In the data rows, the value 128 means zero.
Here is a table of points, one per row:
[156 140 109 121 143 127 101 138 207 119 117  66 105  94 173 154 125 159
 135  82 169 117 129 153 141 165 154 107 143 117  99 153 158 145 132 154
  99 141 168 145 162 124 131 162  99  90 157  94 121 146 107 195 140 163
  76 139 108 154]
[102 160 136 149 134 157 145  68 106  59 102 158 154  91  92 117 142 109
 116 122  93 184 173  98 126 152 102 153 150 134 145 131 130  97 150 103
 124  98 140 116 159 119 102 137 150 135 160 166 181 133 122  64 125  99
  91 140 133  84]
[143  94 138 120 132 131 136 163 128  98 141 118 140  88  88  74 117  94
 140 172 116 112 144  86 131 136 142 113 137 145 147  95  94 132 108 139
 153  96 140 118 123 120 122 106  90 151 166 155 133 114 133  87 125 158
  99 104 146 109]
[106 169 143 148 128 145  77 100 150 138 160  93  74 174 105  77 187 123
  61 106  90 167 144  96 108  89 192 234  98 124  82 141 125 144 178 110
 126  99 141  82  79 117 188 114 118  86 156 145 119 154 149 169 120  97
 105 202  75 107]
[ 99 163  77  91  76 130  77 156 110  99 178 127  77 143  95  90 131 171
  67 149 150 157 177 136  94 167 165 158 138 189 147 100 125 167 141 128
 111 150  93  98 162  96 120 181  91 163 115 147 150 104 167 139 122 124
 130 147  95 117]
[156 146 133 140 172 123 153 106 146 172 103 153 136 132 116 132 167 166
 144 158 127 132 119  96 179 121 103  31 147 147 140 132 124 105 113  62
 180 178 128 183 100 129  68 108 174 129 117  79 129 147 164 140 132 125
 121 153 139 154]
[179  92 167 122 126 153 106 135 171 147 145 129 102 110 124 200 132 155
 106 120 125 185 120 128 152 132 136 101  77 120 141 169 134 110 133 182
 108 171 157 137 118 133 129 141 171 132 150 145 109 128 136 193 178 114
 103 103 137 104]
[109 192 100 136  57 130 214 161 129 146  87 141 100 111 154 193 101 173
 112 160 194  53 176 139 114 144 141 140 126 213 197  94 111 105 107 164
  94 126 115 140 123 167  66 119 118 178 136 123 108  90 155  87 118 178
 143 118 134  29]
[147 128 118 125 117 116 107 104 123  93 165 106 198 139 153 169 119 102
  92 147  85 121  86 134 125 117  69 140 112 125 131 101 168 120 138 121
 153 112 129 129 158 142  98  88 164 162 114 161 157 140  73 133 138 120
 163 105 163 112]
[186 106 135  99 123  82 134 127 181 115 156 119 144 200 166 205  89 109
 130 115 141 166 100 143 119 111  95 113 117  74 113 135 102 110 172 127
 140 124 118 136 117 109 174 134 109  57 154 162 103 147 139 172 181 111
 125 164 147 144]
[137 136 163 130  88  82 142 153  82 178 114 123 138 199 131 110 127 130
 146  71 142 157 135 127 124 154  93 114 114 170 217 144 147 148 103 103
  68 107 163 146  89 104 157 141 137 160 104 140  84  72 110 137 131 112
 161 117 119 129]
[141 138 131 127  98  99 160 102 140 146 105 152  90 153 111 162 138 164
 158 158 151 109 135 156 100 124 117 128 131 155 146 140 133 142 113 142
 115 115 127 136  98 104  96 132 117 184 108 129 100 122 114 138 153 128
 137 160  88 104]
[115 113 143 111 136 158 158 138 114 110 119 145 160  99  86 114 136 127
 168 216 108 110 137 100  99 120 195 126 150 126  82 132 118 168 140 150
 252  91 138 128 118 147 141 104  87 153 163 141 161  95  85   0 168 154
 106  71 115 110]
[ 97 152 146 136 155  97 129  94  85 155  89 150 152 147 118  96  96  88
 152 187 139  95  97 148 104  70 118 155 125 105 115 139 122 159 131  93
 158 112 181 107  96 149 127  84 107 104 155 146 123 125 146 125 117 176
  60 107 142 118]
[ 78 175 119 141 134 123 160  99 122 139  91 208 139 145 136 183 160 155
 162 211 120 117 169 128 191 132  73  76 116 152 185 125  73 159 120  85
 158 134 159 195  98 148 123 131 138 155 128 185  87 147  87  82 120 129
 114  91 179 141]
[ 81 170 145 124  63 159 189 150  46  96  67 128  73 144 114 105 112 136
 122 110 128 131 114  99  96  75 156 170 111 137 144  75 177 119 148 139
  84  78 140 121  78 155 188 155 137 120 138 152 117  99 128 136  75  93
 115 157 143  94]
[208 102 119 122 188 184 110  68  96 163 207 130 202 107  69 125 140  92
 108 105  64 113 109 135 109 109 122  82 152  69  88 132 137  78 152  24
 150  61  80 146 142  45 156  98 132 163 133  73 138 140 135 157  87 130
 163 159  98 132]
[110 143 155 138  70 106  88  77 129 134  88 119 141  91 144 157 105 104
  89 124 158 150 107 140  82 128 124 194 180 131 118 104 103 140 157 108
 163 143 110 114 151 166 123  82 127 126 131 138 125 173 110 191 106 121
 155 179 102  50]
[125  83 158 139 105 135  74 118 140 127 125 123 162  39 114 185  30  78
 144 108 151 129 109 161 195  88 109 171 147 122  87 162 117 177 166 163
 187 152  91 127 162  91 205  92 146 131 133 113 126  90 106 122 102 129
 141 104 128 122]
[125 127 148 150 146 119 105 118 126 134 173  89 152 131 132 117 108 133
  97 152 129  98 167 164 148 163  61 135 121 183  84 122 148 177 103 119
 148 104 120 132 185  99  38 119 125 206 111 167 151 143 111  61 158 128
 136  34 179 114]
[153 111 101 157 158 101  97 145 124 112 180 162 174 175 144 106 182  95
 124 126 125 154 117 125 135 145 145 117 149 100 107 115 103  99 122 107
 118 115 102 109 146  94 120 152 162 117 102  78 113 136 167 127  99  96
 193 103  94 143]
[ 69 108 154  95 171 114  80 127 183  97 133 115 112 115 174  71 125 123
  50 195 115 105 127 201 142 132 196  90 112 138 167 114 130 129 119  69
 167 171 161 156 109 187 123 138 194  80  87  57 141 113  95 123 108 176
  84 148  89 153]
[ 65 135 102  82  90 118  86 166 121 131 139 128 101  66 124 149 108 156
 109  91 102  98 127 154 104 131 148 102 122 158  97 154 120 119  87 176
 134 137  89 154 141 141 153 146 121 121 113 141 172 129 119 125  90 109
 112 129  86 108]
[112 160 159 121 152 180 149 142  90 154 135 139 135 120 136  87  81 129
 144 113 135  96 125 122  78 126 182 122 140 120  96 125 108 137 132 122
 113  61 126  86  79  93 135 139 102 146 153 142 100 104 162 121 104 137
 178  95 133 125]
[158 121 169 142 136 134  77  89 163 133 145 113 127 166  84 135 137 108
 114 159 158 105  99 149 114 102  98  78 152  96 148 109  92 116  90  89
 158 116 184 160 130 143 140 103 119 167 129 137  99 192 147 171 120 173
 147 157 105 192]
[ 86  78  91  80 168 207 121 214  50 130 148  97 177 114 131  87 192 125
 147 117  71 130 136 106 181 198 157 127  49 107 170 116 108  73  72  98
  70 144 133 112  94 122 184 136 189  90 115  76 229  93 102 146 129  87
 159 126 169 201]
[169 130 117 107  97 151 112 144 240  75 138 107 102 140 192 126  99 165
 130 127 137 124 127 141  89 142 156 124 120  73 115 163 158 166 150 183
 134 151 138 111 120 157 139 140 151 166  88 133 104 123 105 139 186 145
 172 145 130 204]
[140 149 167 121 138  99 129 126 164 161 113 112 141 110 151 131 145 114
 156  89 143 143 126 150 164 141 152 148 128 122 138 124 126 104 163 162
  92 117 151 106  80 104 156 114 165 124 163 103 123 126 162 136 112 140
 114 165 146 163]
[153  97 169 111 144 182 105 120 146 200 136  86 138 107 221 144  88 151
 129  90 149 119 128 114 129 127 120 121 124 100 110 126 186 158 135 200
  67 143  69 115 101 115 161 109 119  77  96  81  61  85 118 182 133 139
 160 116 111 154]
[130 158 102 147  76 120 129 131 121 105  75 124 133 166 178 106 126 139
 121 124 134 112 130 137  95 114 139 191 152 139 108 137  99 156 113 159
  97 144 117 129 149 140 102 137  41 120  95 131  86 155 128 191  69 102
 122 164  94 105]
[142  68 119  96 173 213  90 218 175  70 158  74 128 167  70  14 147  84
 132  97  80 127 182  86 103 199 197 216  48 109 167 196 116 131 158 139
 140 130 172 100 147 197 135 101 185  93 171  52 208 109 110 128 163 110
 152 122  99 244]
[ 85 118 139 154 150 149  89  90 102 160 110 160 148 125 132 135 170  79
 113 152 136 171 126 140 173  90 106  87 167  74 126 150  83  69 126  79
 120 171 128 117 153 112  95 139 171  88  84  83  84 136 169 148 167 138
 176 161  89 141]
[175 162 121 122  91  70 124 133  97 164 135 105  55 190 141 121 146 166
 192  46 132 137 105 128  94 144  83 160 149 169 165 123 167 104 102  97
 127  96 143 112 159 121  82 155  99 144 135 177 112 118 153  91 134  53
  83  92 153 134]
[103 123 134 163 171 188 158 112 102 150  98  91 183  63 138 139  82  74
 170 177 153 135 134 100 107  98 154 143 125  95 116 116 127  69 139 153
 143 108 107 122 102 108 192  73  94 115 148  95 175 112 113  94  68 138
 110 102 104 172]
[106 113 130 132 159 159 175 110  98 135  99 158 130  97 104 120 176 127
 117  87 132 113  96 100  83 118 136 106 123  87 139 116 103 127  80  91
 131 169 110 123  90 179 167 134 133 126 108 110 135 111 143 157 101 138
 129 135 118 141]
[104 120  49 142 118  93 181 126  87  57 104 185 108 151 114  84 196 153
 126 119 131 166 189  83 122 161  94 113  99 126 150 162 135  93 154  93
 108 116 118 148 108  95  92 165 111 117 138 164 118  74 145 140 158 111
  65 125 113  82]
[141 102 145 125 154  76 121 157 114 145 168 155 176  57 126 156 101 120
 145 157  73 160 125 142 147 150 103  96 117 148  87 120 148 137 112 120
  97 143  80 139 195 117 105 139 172 143 109 163 161 123 114  97 149 107
 160  72 185 132]
[ 61 139 111 141 144 136 142  97  77  96  83 129 127  82  72 136 126 127
 123  96 112 144 179 132 110 135  86 123 122 158  98 130 167 101 153 156
 159 120  62 141 146 100  73 145 123 139 120 176 151 125 145  78 124  90
  86 117 134 116]
[103  98  95 117 102  90 221 142 113 168 121 127 106 154  97 131  98  89
 129 116 112 136  59 139 149  57 104  91 127 183 203 108 132 133  65 119
 111 118 163 151 136 174 117 168 123  64 150  84 140 147 185 125  94 132
  80 140 126 107]
[140 147  86 123 116 145 176  88 141 126  92 143 107 126 162 117 127 154
 168 115 143  61  92 135 110 114 105 148 166  99 134 103 136 164 124 222
  71 140 133 116  67 146 144 154 109 127 133  86  62 145 183 155 104 130
 118 152 119 100]
[122 117 102 107 115  97 132 159 149 101 158 121 110 167 195 138 128 162
 145 115 122  82 144 102 110 100 148 129 136 133 108 104 103 130 164 108
  89 122 133 148 112 149 103 130  94 132 134 140 111 105 146 136 161 120
 170 130 175 119]
[140 157 104 162 126 128 148 110 124 181 157 143  99 162  83 119 131 150
 119 139 126 135  91 107 151 146 131 132 168 118 103  96 151  92 104 102
 169 159 158 130 111 136 132 127  57 126  73 178 111 170 102 123 136 168
 134 135 140 116]
[112 109 127 149 119 115 136 133 103 125 144 147 141 107 107 105 122  96
 104 159 162 108 133 154 170 149 136 102 132 127 124 100  97 165 102 166
 106 176 122 129 172 114 102 108 151  87 160 112 181 140  92  80 159 173
 136  91 119 116]
[137 147 145 157 120 119 114 167 118  86 131 139  64 118 111 116 160 172
 122  74  81  62 180 121 127 139 147 127 125 178  90 129 203 165 101 178
 158 130  83  77 214 158  99 148 102 118 107 142 150 180  88  94  99 138
 171  90 135 100]
[205  76 131 185 177  65 128 119 214 130 115 115 119 170 143 193 118 127
 157 130 159 172 104 133 215  97  63 124 143  89 100 167 106 128 178 161
 106 160 108 161 169 117 120 128 129 148 151 178 103 152 108 155 186 152
 118 163 176 144]
[177 115 136  80 133  83 104 144 142 123 140 138 105 137 133 154 118 134
 156 105 187 189  59 121 153 136 136 129 101 105 115 158 140 121 138 127
 133 139 161  95 141 108 166 134 135 131  98 108 136 178 112 121 140  97
 115 160 177 149]
Along one direction, these points spread out more than along any other. Take the direction at right angles to it along which they spread out most. Then take the direction at right angles to both along which they spread out most. Go by this last direction. Where along it does each point below lie, from 0 to 99? 50 is the average, and the first point above lies past it. One standard deviation of the points above along it is 16.
[103  98  95 117 102  90 221 142 113 168 121 127 106 154  97 131  98  89
 129 116 112 136  59 139 149  57 104  91 127 183 203 108 132 133  65 119
 111 118 163 151 136 174 117 168 123  64 150  84 140 147 185 125  94 132
  80 140 126 107] 55
[179  92 167 122 126 153 106 135 171 147 145 129 102 110 124 200 132 155
 106 120 125 185 120 128 152 132 136 101  77 120 141 169 134 110 133 182
 108 171 157 137 118 133 129 141 171 132 150 145 109 128 136 193 178 114
 103 103 137 104] 50
[109 192 100 136  57 130 214 161 129 146  87 141 100 111 154 193 101 173
 112 160 194  53 176 139 114 144 141 140 126 213 197  94 111 105 107 164
  94 126 115 140 123 167  66 119 118 178 136 123 108  90 155  87 118 178
 143 118 134  29] 60
[143  94 138 120 132 131 136 163 128  98 141 118 140  88  88  74 117  94
 140 172 116 112 144  86 131 136 142 113 137 145 147  95  94 132 108 139
 153  96 140 118 123 120 122 106  90 151 166 155 133 114 133  87 125 158
  99 104 146 109] 41
[140 157 104 162 126 128 148 110 124 181 157 143  99 162  83 119 131 150
 119 139 126 135  91 107 151 146 131 132 168 118 103  96 151  92 104 102
 169 159 158 130 111 136 132 127  57 126  73 178 111 170 102 123 136 168
 134 135 140 116] 44
[110 143 155 138  70 106  88  77 129 134  88 119 141  91 144 157 105 104
  89 124 158 150 107 140  82 128 124 194 180 131 118 104 103 140 157 108
 163 143 110 114 151 166 123  82 127 126 131 138 125 173 110 191 106 121
 155 179 102  50] 54
[ 65 135 102  82  90 118  86 166 121 131 139 128 101  66 124 149 108 156
 109  91 102  98 127 154 104 131 148 102 122 158  97 154 120 119  87 176
 134 137  89 154 141 141 153 146 121 121 113 141 172 129 119 125  90 109
 112 129  86 108] 58
[208 102 119 122 188 184 110  68  96 163 207 130 202 107  69 125 140  92
 108 105  64 113 109 135 109 109 122  82 152  69  88 132 137  78 152  24
 150  61  80 146 142  45 156  98 132 163 133  73 138 140 135 157  87 130
 163 159  98 132] 28
[125 127 148 150 146 119 105 118 126 134 173  89 152 131 132 117 108 133
  97 152 129  98 167 164 148 163  61 135 121 183  84 122 148 177 103 119
 148 104 120 132 185  99  38 119 125 206 111 167 151 143 111  61 158 128
 136  34 179 114] 20
[177 115 136  80 133  83 104 144 142 123 140 138 105 137 133 154 118 134
 156 105 187 189  59 121 153 136 136 129 101 105 115 158 140 121 138 127
 133 139 161  95 141 108 166 134 135 131  98 108 136 178 112 121 140  97
 115 160 177 149] 50
[169 130 117 107  97 151 112 144 240  75 138 107 102 140 192 126  99 165
 130 127 137 124 127 141  89 142 156 124 120  73 115 163 158 166 150 183
 134 151 138 111 120 157 139 140 151 166  88 133 104 123 105 139 186 145
 172 145 130 204] 63
[102 160 136 149 134 157 145  68 106  59 102 158 154  91  92 117 142 109
 116 122  93 184 173  98 126 152 102 153 150 134 145 131 130  97 150 103
 124  98 140 116 159 119 102 137 150 135 160 166 181 133 122  64 125  99
  91 140 133  84] 40
[ 78 175 119 141 134 123 160  99 122 139  91 208 139 145 136 183 160 155
 162 211 120 117 169 128 191 132  73  76 116 152 185 125  73 159 120  85
 158 134 159 195  98 148 123 131 138 155 128 185  87 147  87  82 120 129
 114  91 179 141] 24
[ 61 139 111 141 144 136 142  97  77  96  83 129 127  82  72 136 126 127
 123  96 112 144 179 132 110 135  86 123 122 158  98 130 167 101 153 156
 159 120  62 141 146 100  73 145 123 139 120 176 151 125 145  78 124  90
  86 117 134 116] 40
[125  83 158 139 105 135  74 118 140 127 125 123 162  39 114 185  30  78
 144 108 151 129 109 161 195  88 109 171 147 122  87 162 117 177 166 163
 187 152  91 127 162  91 205  92 146 131 133 113 126  90 106 122 102 129
 141 104 128 122] 32
